128 stands for zero in the data rows.
Here is a table of points, one per row:
[111 152 153 069 104 130 115 087 171 133 107 147 131 125 091 148 132 147 130 139 118 138 134 124 134 135 106 158 099
 188 108 124 103 107 126 115 161 104 133 120 173 152 113 168 137 194 132 119 127 132 099 104 123 117 131 131 155 131
 103 113 116 100 123 129]
[093 122 132 154 121 120 128 120 129 094 118 122 114 135 095 151 099 091 158 148 209 124 103 130 149 111 116 100 143
 107 110 089 126 104 140 091 133 153 137 099 165 122 129 124 136 104 122 118 155 106 119 122 116 155 111 133 120 136
 136 170 137 091 204 134]
[127 150 122 142 154 113 120 154 102 146 111 058 128 094 131 140 149 128 124 091 118 112 088 126 132 139 148 155 140
 137 099 088 136 136 161 140 125 085 124 182 149 138 103 101 084 130 125 107 139 129 143 092 128 100 142 101 143 141
 137 119 123 088 115 130]
[088 156 126 143 144 098 129 098 143 110 115 132 129 144 139 127 103 136 124 131 104 114 120 119 126 122 083 117 104
 205 104 111 157 123 096 100 129 142 106 130 095 125 139 119 096 103 134 136 119 123 113 141 124 104 166 130 101 135
 176 135 117 185 118 120]
[199 130 117 149 164 109 149 084 159 171 149 104 107 106 151 125 118 111 131 120 130 154 114 108 119 108 091 147 161
 128 159 126 138 095 089 120 103 144 125 098 089 123 114 111 158 138 137 124 134 139 103 131 129 121 154 135 162 119
 102 128 147 114 121 121]
[139 159 120 075 127 093 127 140 167 144 122 140 143 116 147 115 120 129 121 112 155 095 100 156 129 134 156 152 096
 138 134 163 157 234 138 123 146 188 148 139 099 125 115 094 170 144 147 135 208 122 149 133 108 132 108 158 114 134
 115 151 100 098 138 135]
[122 118 107 197 113 116 117 113 124 141 114 163 137 118 098 117 106 120 109 126 098 141 148 129 137 128 126 194 092
 129 130 142 117 118 104 141 100 163 154 159 168 109 153 109 111 142 124 136 097 115 128 143 116 103 137 120 101 124
 128 126 119 088 121 124]
[120 090 106 094 136 125 136 108 133 134 140 106 131 091 116 146 126 117 108 112 130 154 107 129 127 134 126 141 194
 128 099 139 123 134 109 173 114 197 111 057 124 147 072 114 133 131 118 126 080 129 156 123 123 110 135 109 109 128
 096 123 125 188 113 131]
[127 133 129 140 129 122 144 147 121 105 124 133 127 145 108 119 087 167 132 111 127 099 124 125 124 105 160 119 172
 141 184 102 121 107 110 130 145 118 132 117 105 125 124 188 128 117 126 114 131 143 210 126 142 094 112 133 103 122
 135 101 131 087 114 128]
[151 143 132 128 069 100 115 106 126 126 097 132 133 087 162 186 135 134 153 119 101 156 119 134 125 139 101 123 133
 115 141 124 139 109 106 173 134 148 124 126 097 112 186 130 149 138 113 108 133 126 135 134 127 139 149 102 132 128
 170 111 109 135 130 125]
[122 160 117 056 118 096 119 156 176 131 129 093 106 122 127 104 113 120 128 133 102 101 163 119 124 132 127 139 175
 110 134 135 127 170 141 104 105 111 103 198 192 106 126 139 160 106 105 115 156 121 143 182 129 107 128 091 150 131
 112 123 147 169 122 117]
[113 119 116 067 141 170 142 185 164 155 146 153 138 085 123 143 127 171 108 123 137 104 094 105 110 099 107 078 114
 126 133 110 116 089 162 122 112 134 131 174 131 143 152 073 153 151 132 134 113 134 107 180 142 114 098 111 112 112
 117 115 141 122 114 122]
[154 112 134 116 167 062 138 135 128 106 141 129 117 140 119 102 155 196 109 133 129 135 127 122 130 109 138 185 095
 099 124 142 118 108 146 144 111 121 116 101 144 144 155 151 123 131 127 114 131 113 097 107 107 137 093 122 116 135
 174 110 140 147 126 115]
[114 119 118 140 115 148 123 113 108 133 104 106 143 125 122 129 197 125 102 130 122 118 163 126 121 160 113 117 163
 128 108 142 159 106 191 087 120 122 173 100 139 111 117 139 165 095 157 148 125 149 141 120 134 127 136 166 121 103
 182 129 144 103 169 140]
[116 115 096 146 100 126 138 138 123 079 143 138 145 146 110 146 129 122 095 122 129 115 100 130 129 135 139 138 125
 101 146 120 113 109 094 094 110 086 111 184 074 139 109 131 160 132 147 121 122 174 120 096 120 150 137 129 102 105
 081 124 134 155 132 135]
[105 111 160 114 120 159 142 137 132 111 166 140 115 153 171 140 156 092 147 159 115 133 102 154 196 156 132 108 130
 112 099 108 133 116 126 096 132 164 155 116 144 125 143 150 114 101 157 145 146 120 140 117 115 168 154 119 112 137
 133 120 195 077 090 124]
[107 105 111 140 112 126 103 125 132 161 117 125 127 162 167 110 110 200 110 112 110 079 149 142 106 137 139 118 105
 104 141 127 135 102 097 140 144 131 134 098 162 150 131 128 115 117 109 126 129 106 102 102 128 138 160 108 143 126
 115 153 104 127 122 129]
[137 106 128 189 125 143 124 192 118 122 125 106 113 142 134 126 137 143 167 110 092 147 163 123 128 141 080 129 144
 136 164 113 118 153 180 105 140 133 111 126 097 123 106 148 127 172 124 156 144 108 113 116 124 118 120 126 091 158
 115 127 106 121 120 133]
[159 114 130 110 126 227 131 092 093 101 113 111 127 166 132 095 092 156 133 126 132 152 114 117 119 126 133 164 152
 139 131 107 121 119 167 137 143 155 138 170 107 105 139 135 126 099 131 121 138 118 138 108 120 126 114 122 136 130
 114 123 111 162 130 123]
[164 114 129 130 130 116 124 128 099 152 124 115 130 215 107 205 105 140 128 148 124 110 134 133 125 129 130 142 116
 134 115 137 140 132 119 111 117 122 128 121 131 124 174 103 124 178 119 128 090 134 150 160 125 122 143 145 161 153
 139 161 125 132 114 133]
[094 115 111 088 160 115 123 161 126 124 115 177 116 191 127 125 145 062 106 096 113 151 129 124 114 117 160 131 119
 126 191 155 129 108 149 139 120 127 119 124 127 139 136 128 115 130 118 100 116 106 095 105 128 118 142 113 167 130
 158 115 110 138 128 115]
[188 125 126 139 130 160 147 199 124 099 118 207 139 087 110 106 132 131 143 123 144 095 109 123 141 143 142 126 132
 132 122 149 138 117 103 112 125 111 130 113 141 118 134 129 105 134 121 128 136 153 116 109 133 112 145 121 155 118
 121 121 147 197 146 146]
[123 148 137 159 122 151 111 165 088 149 124 092 141 139 181 113 136 110 120 142 156 198 169 127 141 121 136 101 094
 137 102 117 134 105 111 114 105 137 108 135 162 138 107 137 150 147 113 102 172 148 168 101 126 097 103 147 126 097
 149 142 131 142 123 109]
[108 095 122 090 114 100 146 135 103 180 143 127 128 122 141 095 097 115 151 157 103 148 117 135 159 137 127 101 131
 124 106 126 122 172 108 185 141 080 137 130 119 122 142 128 097 112 151 129 103 140 103 143 137 143 124 213 116 124
 104 113 126 115 211 113]
[122 125 139 153 162 125 116 143 098 100 138 179 131 122 140 130 125 124 124 121 096 108 133 130 108 107 145 132 126
 134 070 112 111 106 175 140 112 125 115 133 079 103 107 175 155 130 114 114 138 116 154 148 158 159 119 120 147 122
 083 144 119 130 129 139]
[099 116 185 100 121 102 119 130 099 126 102 104 124 103 094 105 079 109 169 153 152 144 144 138 116 139 141 105 115
 110 118 194 124 116 118 183 130 080 162 131 089 130 105 106 114 107 124 190 145 124 101 152 123 131 159 157 117 126
 118 151 172 112 104 131]
[143 167 165 134 133 174 131 158 179 157 136 081 131 108 098 139 134 095 121 159 121 088 163 126 139 109 131 129 104
 116 140 138 135 137 130 146 143 155 116 149 124 154 117 130 108 097 121 124 110 123 153 093 120 203 128 167 126 127
 152 124 125 132 149 148]
[122 124 147 165 134 136 127 110 171 094 104 112 141 139 192 114 131 113 106 136 138 141 111 134 141 145 093 154 123
 133 140 152 134 115 103 146 153 101 106 086 130 120 120 094 148 119 142 117 096 147 142 213 132 134 111 109 144 147
 109 116 103 119 132 151]
[118 127 122 198 123 139 117 109 102 133 127 102 135 116 137 123 126 132 108 174 111 125 099 126 122 131 182 108 160
 152 174 118 115 158 137 119 132 138 126 142 144 118 110 175 119 170 146 145 140 114 105 139 147 135 090 126 148 130
 162 142 128 156 099 129]
[164 168 120 084 138 114 105 083 126 111 117 167 133 121 136 173 140 119 145 129 110 115 148 129 120 144 109 117 106
 139 160 114 096 116 129 136 112 098 131 114 194 126 130 102 107 096 143 144 127 124 120 093 147 127 091 147 094 146
 103 163 096 134 094 130]
[145 142 123 176 107 149 165 097 145 122 148 167 111 154 089 100 140 113 132 117 124 090 139 123 122 124 165 103 115
 110 104 121 136 149 179 178 121 099 091 104 136 156 144 097 160 130 117 106 125 143 090 110 124 096 132 104 130 124
 131 105 138 138 107 105]
[113 110 122 114 135 158 117 080 115 118 133 118 120 084 088 121 186 157 122 113 102 166 112 113 110 108 120 101 105
 093 152 127 135 176 080 084 105 136 101 078 094 118 105 100 095 126 101 108 119 113 157 157 125 112 127 116 156 128
 100 110 139 130 131 116]
[117 135 139 153 126 110 127 116 144 134 171 137 122 150 132 114 208 110 178 118 211 149 125 146 090 129 140 113 140
 116 102 111 124 111 109 111 182 155 167 177 134 128 132 157 123 110 114 199 095 126 140 132 127 143 128 150 130 134
 131 122 114 120 139 123]
[126 127 113 100 132 120 136 110 085 153 169 130 137 096 138 119 075 118 108 107 189 151 190 126 141 119 108 108 131
 127 108 171 123 194 117 113 149 089 148 118 094 134 164 136 087 123 139 115 110 138 102 121 145 162 130 073 115 111
 149 124 133 100 123 149]
These points spread out most along one direction. Take the direction at right angles to it along which they spread out most. Go by this last direction. For each point below, how far along it does it lie, from 0 to 99? The average is 50, and the first point in the table lies past the average. One standard deviation of the points above along it is 16.
[107 105 111 140 112 126 103 125 132 161 117 125 127 162 167 110 110 200 110 112 110 079 149 142 106 137 139 118 105
 104 141 127 135 102 097 140 144 131 134 098 162 150 131 128 115 117 109 126 129 106 102 102 128 138 160 108 143 126
 115 153 104 127 122 129] 51
[145 142 123 176 107 149 165 097 145 122 148 167 111 154 089 100 140 113 132 117 124 090 139 123 122 124 165 103 115
 110 104 121 136 149 179 178 121 099 091 104 136 156 144 097 160 130 117 106 125 143 090 110 124 096 132 104 130 124
 131 105 138 138 107 105] 47
[111 152 153 069 104 130 115 087 171 133 107 147 131 125 091 148 132 147 130 139 118 138 134 124 134 135 106 158 099
 188 108 124 103 107 126 115 161 104 133 120 173 152 113 168 137 194 132 119 127 132 099 104 123 117 131 131 155 131
 103 113 116 100 123 129] 58
[159 114 130 110 126 227 131 092 093 101 113 111 127 166 132 095 092 156 133 126 132 152 114 117 119 126 133 164 152
 139 131 107 121 119 167 137 143 155 138 170 107 105 139 135 126 099 131 121 138 118 138 108 120 126 114 122 136 130
 114 123 111 162 130 123] 32
[199 130 117 149 164 109 149 084 159 171 149 104 107 106 151 125 118 111 131 120 130 154 114 108 119 108 091 147 161
 128 159 126 138 095 089 120 103 144 125 098 089 123 114 111 158 138 137 124 134 139 103 131 129 121 154 135 162 119
 102 128 147 114 121 121] 63
[117 135 139 153 126 110 127 116 144 134 171 137 122 150 132 114 208 110 178 118 211 149 125 146 090 129 140 113 140
 116 102 111 124 111 109 111 182 155 167 177 134 128 132 157 123 110 114 199 095 126 140 132 127 143 128 150 130 134
 131 122 114 120 139 123] 33
[116 115 096 146 100 126 138 138 123 079 143 138 145 146 110 146 129 122 095 122 129 115 100 130 129 135 139 138 125
 101 146 120 113 109 094 094 110 086 111 184 074 139 109 131 160 132 147 121 122 174 120 096 120 150 137 129 102 105
 081 124 134 155 132 135] 41
[139 159 120 075 127 093 127 140 167 144 122 140 143 116 147 115 120 129 121 112 155 095 100 156 129 134 156 152 096
 138 134 163 157 234 138 123 146 188 148 139 099 125 115 094 170 144 147 135 208 122 149 133 108 132 108 158 114 134
 115 151 100 098 138 135] 73
[122 118 107 197 113 116 117 113 124 141 114 163 137 118 098 117 106 120 109 126 098 141 148 129 137 128 126 194 092
 129 130 142 117 118 104 141 100 163 154 159 168 109 153 109 111 142 124 136 097 115 128 143 116 103 137 120 101 124
 128 126 119 088 121 124] 50
[099 116 185 100 121 102 119 130 099 126 102 104 124 103 094 105 079 109 169 153 152 144 144 138 116 139 141 105 115
 110 118 194 124 116 118 183 130 080 162 131 089 130 105 106 114 107 124 190 145 124 101 152 123 131 159 157 117 126
 118 151 172 112 104 131] 80
[122 124 147 165 134 136 127 110 171 094 104 112 141 139 192 114 131 113 106 136 138 141 111 134 141 145 093 154 123
 133 140 152 134 115 103 146 153 101 106 086 130 120 120 094 148 119 142 117 096 147 142 213 132 134 111 109 144 147
 109 116 103 119 132 151] 60
[151 143 132 128 069 100 115 106 126 126 097 132 133 087 162 186 135 134 153 119 101 156 119 134 125 139 101 123 133
 115 141 124 139 109 106 173 134 148 124 126 097 112 186 130 149 138 113 108 133 126 135 134 127 139 149 102 132 128
 170 111 109 135 130 125] 58
